(in the rows, 128 means zero)
The rows of Z fall into 3 groups, which share some directions, and each row is roughly a mix of its group's hidden directions.
Z:
[[137 163 117 120 160 166 148 136 138 141 166 110]
 [128 147 114 108 137 107 102 172 118 171 111 117]
 [133 129 140 121  89 110 147  91 141  81 127 145]
 [135  86 152 137  95 125 126 100 103  99 105 139]
 [129  98 132 123  83 140 127  85 106 154 125 107]
 [125 112 138 156 112 124  80 116 169 136 131 100]
 [123  93 162 140 103 136 102  87 107 147 120 125]
 [136 162 103 147 114 145  92 152 152 137  93 133]
 [123 136 112 108  87 123 117 142 176 126 118 164]
 [133 100 114 128  80 138 122  92 105 154 122 107]
 [106 132 175 126 106 151 154 102 130 138 161 114]
 [126 141 139 139 161 151  97 157 118 111 174 140]
 [121 145  86 120 112 118 137 163 157 112 112 164]
 [114  97  83 141 107 121  98 145  97 130 108 129]
 [105 112  96 142 148 128 117 171 165 107 114 136]
 [136 161 106 106 125 144 182 124 153 134 140 110]
 [148 158 112 111 135 158 153 103 156 144 163 117]
 [140 123 161 127  74 113 133 112  93 136 131 105]
 [149 126 186 142 152 120 114 107 114 135 150 106]
 [129 147 127 152 183 104 133 161 108 115 120 141]
 [130 134 123  94 114 176 119 146 127 139 172 143]
 [140 147  77 126 157 112 114 169 140 128 115 137]
 [ 93 109 154 151 162 139 102 155 112 124 112 148]
 [129 141 111 154 115 137  99 116 157 107  89 163]
 [117 143 105 150 140 102 133 159 144  92  96 153]
 [118 109 159 130  82 139 107 100 162 134 149 126]
 [146 159 126 118 108 144 174  96 154 143 132 108]
 [128 118 123 137  91  80 110 123 125 113  92 155]
 [ 85 101 140 151 137 165 130 104 123 134 103 150]
 [137 125 154 152 154 132 103 151 139 174 145 100]
 [122 103 162 137  94 132 129 102 148 168 133 103]
 [166 148 159 115 174 121 102 134 109 136 139 121]
 [156 120 137 142 127 129  64 109 120 145 151 129]
 [144 124 168 133 151 114 154 118 103 170 120 104]
 [141 130 177  96 125 103 126  98 119 137 104 152]
 [160 145 160 135 150 137 110 154 141 144 172 118]
 [117 117 106 158  99 111 120 142 156  89 101 148]
 [138 135 100 136 121 134  99 161 134 116  80 158]
 [124 120 139 104 149 145 180 135 111 112 165 143]
 [141 154 164 123 132  95 162 122 159  99 120 136]
 [161 137 162 122 106 119 130  75 147 135 143 120]
 [140 118 175 121 117  74 122 141 116 106 120 125]
 [128 118 170 135 145 102 136  86  94 116 108 124]
 [104 119 152 140 121 141 163  96 151 108 168 121]
 [116 106 170 139  95 130 131  77 124 116 125 136]
 [138 117 128 161 109  99 160  97 140 111 113  93]
 [128 156 131 123 161 178 140 127 144 155 157 119]
 [117 117 129 134  95  98 100 141 129 122  80 158]
 [107 110 100 153 125 108  97 154 164 118 100 122]
 [148 147 150 103 140 155 139 108 140 153 172 107]
 [144 136 162 144 158 144 101 141 124 127 178 115]
 [109 116 172 125 101 152 164 120 118 122 159 113]
 [129 137  81 146 142 130 114 161 161 104 107 143]
 [ 91 113 125 154 110  99 134 106 135  93  97 144]
 [142 123 142 119 124 128  86 108 106 146  81 154]
 [157 134 160 139 142 133  84 119 141 119 165 103]
 [143 105 161 116 137 140 122  82  94 148 136 108]
 [121 114 178 115 117 138 134  87 104 150 144 113]
 [158 140 134 128 113 119 101 157 100 160 141  90]
 [149 127  77 126 168 105 117 157 130 129 129 110]
 [124 112 132 109  97 163 117 129 146 180 145 115]
 [120 103 171 137 116 123  98  79 128 132 125 108]
 [120 146 152  93 161 143 146 124 113 166 158 128]
 [151 132 170 101 140 133 151 100  87 132 144 127]
 [128 128  88 139 135 120 126 162 148  93 103 164]
 [110 111 103 125 140  84 103 157 142 129  96 150]
 [153 134 183 134 153 112  93 112 126 121 144 120]
 [157 121 167 137 124 122  98  99 145 138 142  89]
 [121 140 117 141 162 104 118 157 148  88 118 163]
 [103 111 170 149 158 119 103 140 123 109 111 157]
 [133 120 170 120 103 129 144  90  98 141 152 104]
 [144 138  86 127 129 111 147 181 125 116 143 106]
 [136 143  95 125 180 133 117 143 145 151 146  98]
 [150 157 100 114 167 131 141 173 111 131 131 137]
 [110 112 115 133 120  95 137 101 125 127  67 128]
 [135 121 176 134 163 117 115  99  90 128 127 114]
 [154 162 131 100 152 114 121 148 123  97 132 168]
 [132 159 146 126 136 156 170  94 164 136 132 125]
 [146 139 134  93 131 153 145 105 137 149 176 108]
 [139 138 148 130 115 163 162 117 117 125 171  93]
 [141 167  96 117 144 127 146 179 135 132 138 110]
 [133 117 152 130  66 106 139 130  99 113 114 136]
 [114 158 103 126 161 133 162 161 155 107 123 143]
 [142 115 161 113 134 161 143 106  94 144 152  97]
 [117  98  78 127 111 110 106 156 100 116 115 132]
 [144 122 169  94 114 133  86  98 136 146 131 129]
 [147 118 154  97  91  91 149 125 111 127 133  99]
 [144 151 171 126 136 159 134 109 134 163 150 103]
 [121 141  86 123 150 109 135 174 148 113 122 156]
 [173 161 125 114 133 122 108 142 132 147 168 104]
 [117 118 152 142 118  96 119 172  97 126  93 116]
 [114 128  99 120  87 121 118 137 174 120 107 156]
 [ 86  98 148 124 101 127 117 105 132 157 100 145]
 [135 134 150 126 109  97 164  94 156  99 108 139]
 [149  98  88 138 167 135 116 150 128 110 127  97]
 [181 150 123 107 136 135 127 115 120  97 156 105]
 [114 106 113 146  89 100 132 134 108 117  80 128]
 [162 145 128 109 102 139 143  90 139 153 154 101]
 [132 126 161 114 122 106  94 131 159 166 102 146]
 [108 137 120 123 176 127 147 113 158 139 171 118]
 [138 158  76 139 147 122 117 170 140 118 128 135]
 [112 149 138 133 157 108 157 156 151  92 109 151]
 [108  98 126 129  91 118 132  88 136 145  90 113]
 [113 130  80 123  89 139 136 144 162 109 125 147]
 [100 102  94 131  99 149 152  97 110 118 117 106]
 [148 125 112 146 107 100  90 107 128 119  84 145]
 [122 130  92 139 121  87 106 171 148 126 105 126]
 [124 144 128 127 122 146 182 133 136  94 165 147]
 [ 90 116 135 147 131 116 150 145 125 103  79 148]
 [165 137 116 118  95 142 150 136 160 149 154 101]]

One row of each group comes first, with its name. Which group is each row after those in?
[139 156 152 113 136 165 155  99 116 143 164 121]
(108)
[106 127  82 132  93 123 146 141 158 108 109 149]
(21)
[119 100 100 135 126 101  88 160 103 109 117 143]
(101)

[155 141 101  99 115 144 144  96 144 141 167 112]
(101)
[153 137 118 137 138 170 143 106 126  90 122 166]
(108)
[140 126 118 162 131 136  91  84 152 130 118  97]
(108)
[148 108 130 115 109  85 112 124  86 131  96 142]
(108)
[117 132 103 131 175 133 145 142  76 125 115 125]
(21)
[139 122  92 128  97  98 113 164  99 133 113 107]
(101)
[129 143  92 103 157 128 152 146  87 119 106 146]
(21)
[122 137 116 103 164 151 143 143  74 126 136 144]
(21)
[143 150  84 119 153 120 143 165 131 110 125 160]
(108)
